128 stands for zero in the data rows.
Each row below has a hidden score, from 0 to 40, with 20 about the middle. What is it? The score is a weighted sum of the row's numbers plus the product of two more (or one squared), each taken from its middle value.
[129  85 131 168 129 105 177  95  96 128 117 104 107 101 104 127 188 124 132] >> 25
[104 253 147 113 122 235  97  86  94 117 137 109 117 137 200 107 103  92 121] >> 22
[162  85  93 128 132  89 193 136 112  98  98 135 104 113 102  97 118 212 120] >> 20
[120  97  97 122 123 107  98 143 147 127 124 145 112 105 111 111 102  89 105] >> 15
[127 103  99 114 129 112 100 151 151 134 121 151 118 104 104 123  94  93 115] >> 15
[103  89 102 156 129 241 150  82 128  99  87 106 117 107 102 177 146 107 157] >> 22
[100 169 112 107 112 147 109 129 106 113 126 140 113 170 138 119 168  95 126] >> 19
[129  86 109 124 180  88 125 119 168 210 193 171 123 108  87  95 105 122 136] >> 22
[138 193 133 131  97 178  92 155 116 126  95 108 112 125 173 131 109  89 117] >> 14
[128 100  97 132 126 116  97 138 143 112 125 128 105 107 123 112 102  85 111] >> 14
[106 138 142 210 135 130 178 100 108 101 204 114 123 117  96 136  96 102 129] >> 9
[ 97 208 107 142 126 189  88 133 102 172 135  94 113 141 239  95 142  83 109] >> 14
[151  97 191 128 125 122 116 100 109 104 118 194 118 114 103 192 150 173 167] >> 25
[137 161  96 136 128 120 100 140  88  73  88  98 112 119 188  96 117 201 105] >> 8
[116  91  99 100 111 116 100 113 111 118 125 107 130 121 154  87 145 118 109] >> 19
[185  90 109 238 110 159 192 167 119 112 184 160 118 131  96 105 172 133  99] >> 6
[170 170  95 116 119 149 102 167 109 133  91 109 112 157 154 101 112 157 141] >> 20
[ 80  97 180 164 162  87 218 120 152 107 136 136 255 133  95 213 103  93 152] >> 25
[124  95  99 106 125 107  94 155 147 139 124 153 117 102  92 119  98  99 115] >> 17
[142  92 213 107 109 109  92  85 103  99 123 121 117 103  96 100 212 104 132] >> 37
[149 100 111 120 152 122 238 103 130 125 167 136 124 117 124 115 209 125 171] >> 26
[149 100 110  98 156 111 238 106 126 136 161 143 131 115 109 120 212 133 170] >> 28
[133 125 120 126 126 106 160 132 115  98 143 125 114 107 112 143 255 173 117] >> 20
[ 93  84 255 157 124 102 126  54 130  85 174 131 127 104 107 168 168 100 150] >> 38
[ 82 121 118 111 166 106 103 112 179 135 137 172 182 109  93 190  90 104 121] >> 7
[255  81 151  98 137  91  92 116 141 168 175 112 128 117  75 103 188 156 126] >> 26
[213 140 162 118 103 102 100  70 133 179 103 100 120 121 200  99 123 115 127] >> 23
[135 105 158 144 177 183 195 103 104 161 150 112 121 103 105 103 151 129 118] >> 27
[111 159 159 108 119 110 100  84 123 127 125 116 125 133 203 101  98  94 118] >> 21
[119 151 146 122 128 217 125  75 104 108 183 114 121 110 103 111 113  96 112] >> 32
[127 154 103 103 110 135 132 203  97 111 107 115 125 214 126 110 122 107 112] >> 26
[132  91 100 240 118 144 125 184 120 154 194 183 117  98  99 106 146  95 152] >> 4
[156  93 197 132 121 121 114  93 113  93 115 180 108 116 110 185 148 167 169] >> 28
[136  98 244 108 140 101 177  66 234 142 146 157 237 115  97 189 109 132 155] >> 20
[ 96 153 119 109 108 104 121 189 104 115 105 114 156 147 115 122 116  93 143] >> 21
[102 238 150 112 107 222 102  91 110 122 146 101 107 150 194  90 100  90 123] >> 27
[ 86 116 112 127 164 109 101  95 175 126 143 149 167 105 110 181 100  90 108] >> 6
[ 94  79 213 153 175  95  94  48 235 109 227 133 157 126 113 255 169  79 144] >> 17
[218  98  92 149 158 154 125 132 134  93 107  86  95 112 118 109 132 156 145] >> 16
[ 96 170 101 113 112 105  98 176 123 167 104 130 118 122 168  96  93  88 109] >> 14
[ 89  99 189 218 121  94 101  93 232 100 240 115 177 110  94 103 145 160 116] >> 7
[ 97  86 111 139 122 231 153  97 128 111  90 125 125 106  90 179 139 120 166] >> 24
[134 157  99 111 112  93 110 152 102  96  80 121 115 125 161  96 107 211 122] >> 14
[113  77 143 100 110 108 172  93 147 152 150 121 121 129  85 123 128  92 170] >> 35
[100  95 209 154 157 103 181 142 122 138 169 148 126 114  94 116  94  88 120] >> 26
[125 171 194 103 107 118 102 125 105 109  96 162 116 148 191 166 127 162 161] >> 22
[ 90 111 190 191 114  87 155  54 136  98 182 111 208 117  97 160 105 161 134] >> 13
[ 87 125 214 154 201 115 115 128 151 102 188 105 170 152 103 192 104 234 137] >> 15
[105 170  96 120 113 111  97 159 106 156  99 112 112 109 176  98 103  88 107] >> 14
[225 144 146 119 125  99  93 116 103 180 127  95 121 120 139  95 171 142 110] >> 22
[ 95 128 137 103 120 112  95 115 135 159 160 133 123 135 150 183 196  93 130] >> 21
[123  97 101 109 118 100 101 159 160 141 128 156 111 107  93 119  90  96 119] >> 18
[ 87  91 108 141 134  99 215 168 121  99 121 129 129 113 100 147 132  95 148] >> 19
[ 89 180 229 155 168 213 125  50 111  91 203 102 150 128 112 166 112  94 114] >> 24
[161  89  94 115 141 101 194 152  98 106  91 155 119 105  97 109 113 222 125] >> 18
[123  93 113 134 111 139 177 111 142  98 165 164 108 131 101 129 196  93 124] >> 20
[ 85 113 117 120 138  88 107 102 196 137 148 155 164 114  90 174  92  90 118] >> 11
[ 92 232 132  92 118 112 100 146 130 159 150 127 129 159 187  98 102 145 112] >> 16
[173  84  97 130 123 100 186 135 100  94 102 130  99 112 101  99 125 214 122] >> 19
[100  96 130 132 139 109 110 188 139 121 167 104 112 130 104 119 117 232 121] >> 19
[171  84 101 114 134  96 185 136  96  96  98 142 115 111  97 102 118 220 121] >> 19
[ 83 143 115 103 108  78 124 187 113 126  97 110 167 148 108 118 114  91 130] >> 28
[119 160 149 115 138 217 134  83 112 110 176 121 123 111  99 119  95 100 131] >> 32
[134  90 109 255 114 136 116 158 123 128 192 153 108 108 112  92 147  77 136] >> 3
[191 176  98 126 123 107  95 132 124 113  84 103 112 107 117 128 190 111 121] >> 19
[130 159  97 140 116 108 107 141  94  71  92 101  98 124 185  88 115 198 117] >> 10
[ 89 131 106 111 117 231 100  98 106  98  81 106 125 142 178 147 126 106 142] >> 19
[114 157 169 110 109 104 101  84 136 111 129 100 117 141 202  91  89  86 123] >> 24
[129 148  99  99 103  88 107 166 104 109  91 137 116 129 154  95 111 214 116] >> 14
[127  99  96 121 113 104  92 155 160 140 125 155 108 110 100 117 105  92 107] >> 15
[127 152 101  99 105 128 133 203 110 120 111 117 127 213 120 107 125 104 108] >> 28
[ 84 140 118  97 107  87 125 196 112 133 100 119 167 150 105 120 110  96 140] >> 27
[100 170  98 112 106  99 101 170 117 167 101 124 110 117 163  99  94  93 119] >> 16
[210  94  95 116 155 146 121 153 134 123 104 113 119 121  93 116 123 173 140] >> 20
[132 152  98 118 115  98 105 150  95  88  88 113 106 129 173  93 115 207 111] >> 12
[220 193 109 106 117 174  97 145 105 205 114 147 145 107 141  91 100  95 150] >> 17
[ 87 183 158 111 108 132 116 191 122 126 116 100 145 185 223  83 137 105 133] >> 18
[103 163  98 114  98  96 103 165 123 173 105 109 104 114 165  91  95  85 118] >> 19
[ 93 121 255 147 153 122 119  67 134  84 133 198 163 131 106 255 107 170 196] >> 19
[ 92 121 192 206 129 113 148  49 120  90 179 116 207 108 108 167 110 163 137] >> 8
[128  93 100 105 126 109  92 151 144 140 124 153 122 107  96 119 103 101 108] >> 16
[235 144  95 112 111 225 100 142 101 135  88 108 115 104 172  92 107 111 112] >> 17
[151  96 194 115 134 129 113 109 114 112 116 211 127 116  96 194 143 179 173] >> 27
[109  82 120 140 124 239 144  90 126 104  87 110 128 115  90 176 140 120 164] >> 25
[110 159 119 118 122  98  97 109 120 222 143 108 113 130 168  85 101 106 126] >> 25
[157  88 101 121 137  99 191 150 111 100  92 149 118 116  99 102 112 214 118] >> 18
[ 94 119 255 138 149 112 123  75 130 105 131 204 173 129  88 255 108 172 196] >> 19
[ 94 102 191 251 110 204 105  78 198 104 172 174 240 130  93 244 200 138 127] >> 4
[224 148 145 122 122 106  99 121 103 171 137 102 114 121 141  96 172 137 112] >> 20
[108 180  98 112 115 116  98 166 105 162  97 128 109 108 169 107  96  94 120] >> 14
[181 167  91 121 126 157  95 147 103 125  91  91 110 155 161  97 120 146 129] >> 19
[ 93 130 137 115 116 106 108 101 108 174 108 106 111 175 158 110 112  87 149] >> 29
[120 162 109 112 111  95 141 113 115 145 132 108 115 165 242  89 192 115 146] >> 21
[136 253 113 110 120  97  93  69 100 165  81 144 121 163 128  95 105 110 132] >> 25
[255  85  96 102 122 217 148 126 133 120  96 118 124 101  96  95 113 120 110] >> 22
[ 86 128 126 117 113 103  95 105 104 133  96  95 132 107 143 111 205 112 117] >> 24
[228  99  97 172 130 101 123 125 182 116  88 120 125 101  93 166 213 128 119] >> 22
[116 153 141 121 131 216 127  77 107 116 182 117 127 111 104 114 110  99 112] >> 29
[ 82 100 175 171 165 106 226 120 145 107 141 131 255 123  98 217 105  93 158] >> 24
[129 132 122 105 115 116 105  91 122 114 142 119 119 103 194 122 167 140 152] >> 20
[ 92 117 255 137 160 109 119  69 132 107 121 200 180 131  94 255 106 174 191] >> 17
[ 92 180 228 156 165 211 133  56 118  94 204 104 139 125 108 164 102  90 129] >> 29
[ 85 109 190 150 255 110 119  78 182 193 203 168 192 116  91 132  96 126 143] >> 15
[ 82  94 180 169 133 212 155  66 154  95  85 110 140 129  98 248 112 114 173] >> 22
[104 170  95 101 112 113  93 171 104 176  97 134 128 107 159 105 105  97 105] >> 15
[ 78 133 121 106 128 100  93 118 107 146  87 118 154 110 136 120 205 120 102] >> 24
[121  96  97 118 124 110 100 148 149 131 127 149 113 108 107 119  97  91 115] >> 16
[132 172 102 125 113 143  93 221 116 136  83  90 111 104 175  89 189 130 106] >> 18
[107 176  93 121 111 120  99 163 101 153 105 118  99 105 176 103 104  89 119] >> 14
[107 104 113 135 203 127 132 108 172 122 123 113 151 141  94 168 103 167 153] >> 25
[106 141  91 119 117 127  97 106  97 166  92 105 137 106 193  93 113 128 115] >> 16
[126 147 105 116 102 128 133 195 108 106 106  92 114 221 132  97 120  97 109] >> 30
[125  98  90 119 128 118 101 153 145 142 124 160 114 100  98 123 104  98 119] >> 15
[183  86 100 112 121 112 193 150 255 185 114 116 117 143  94 135 149 156 128] >> 38
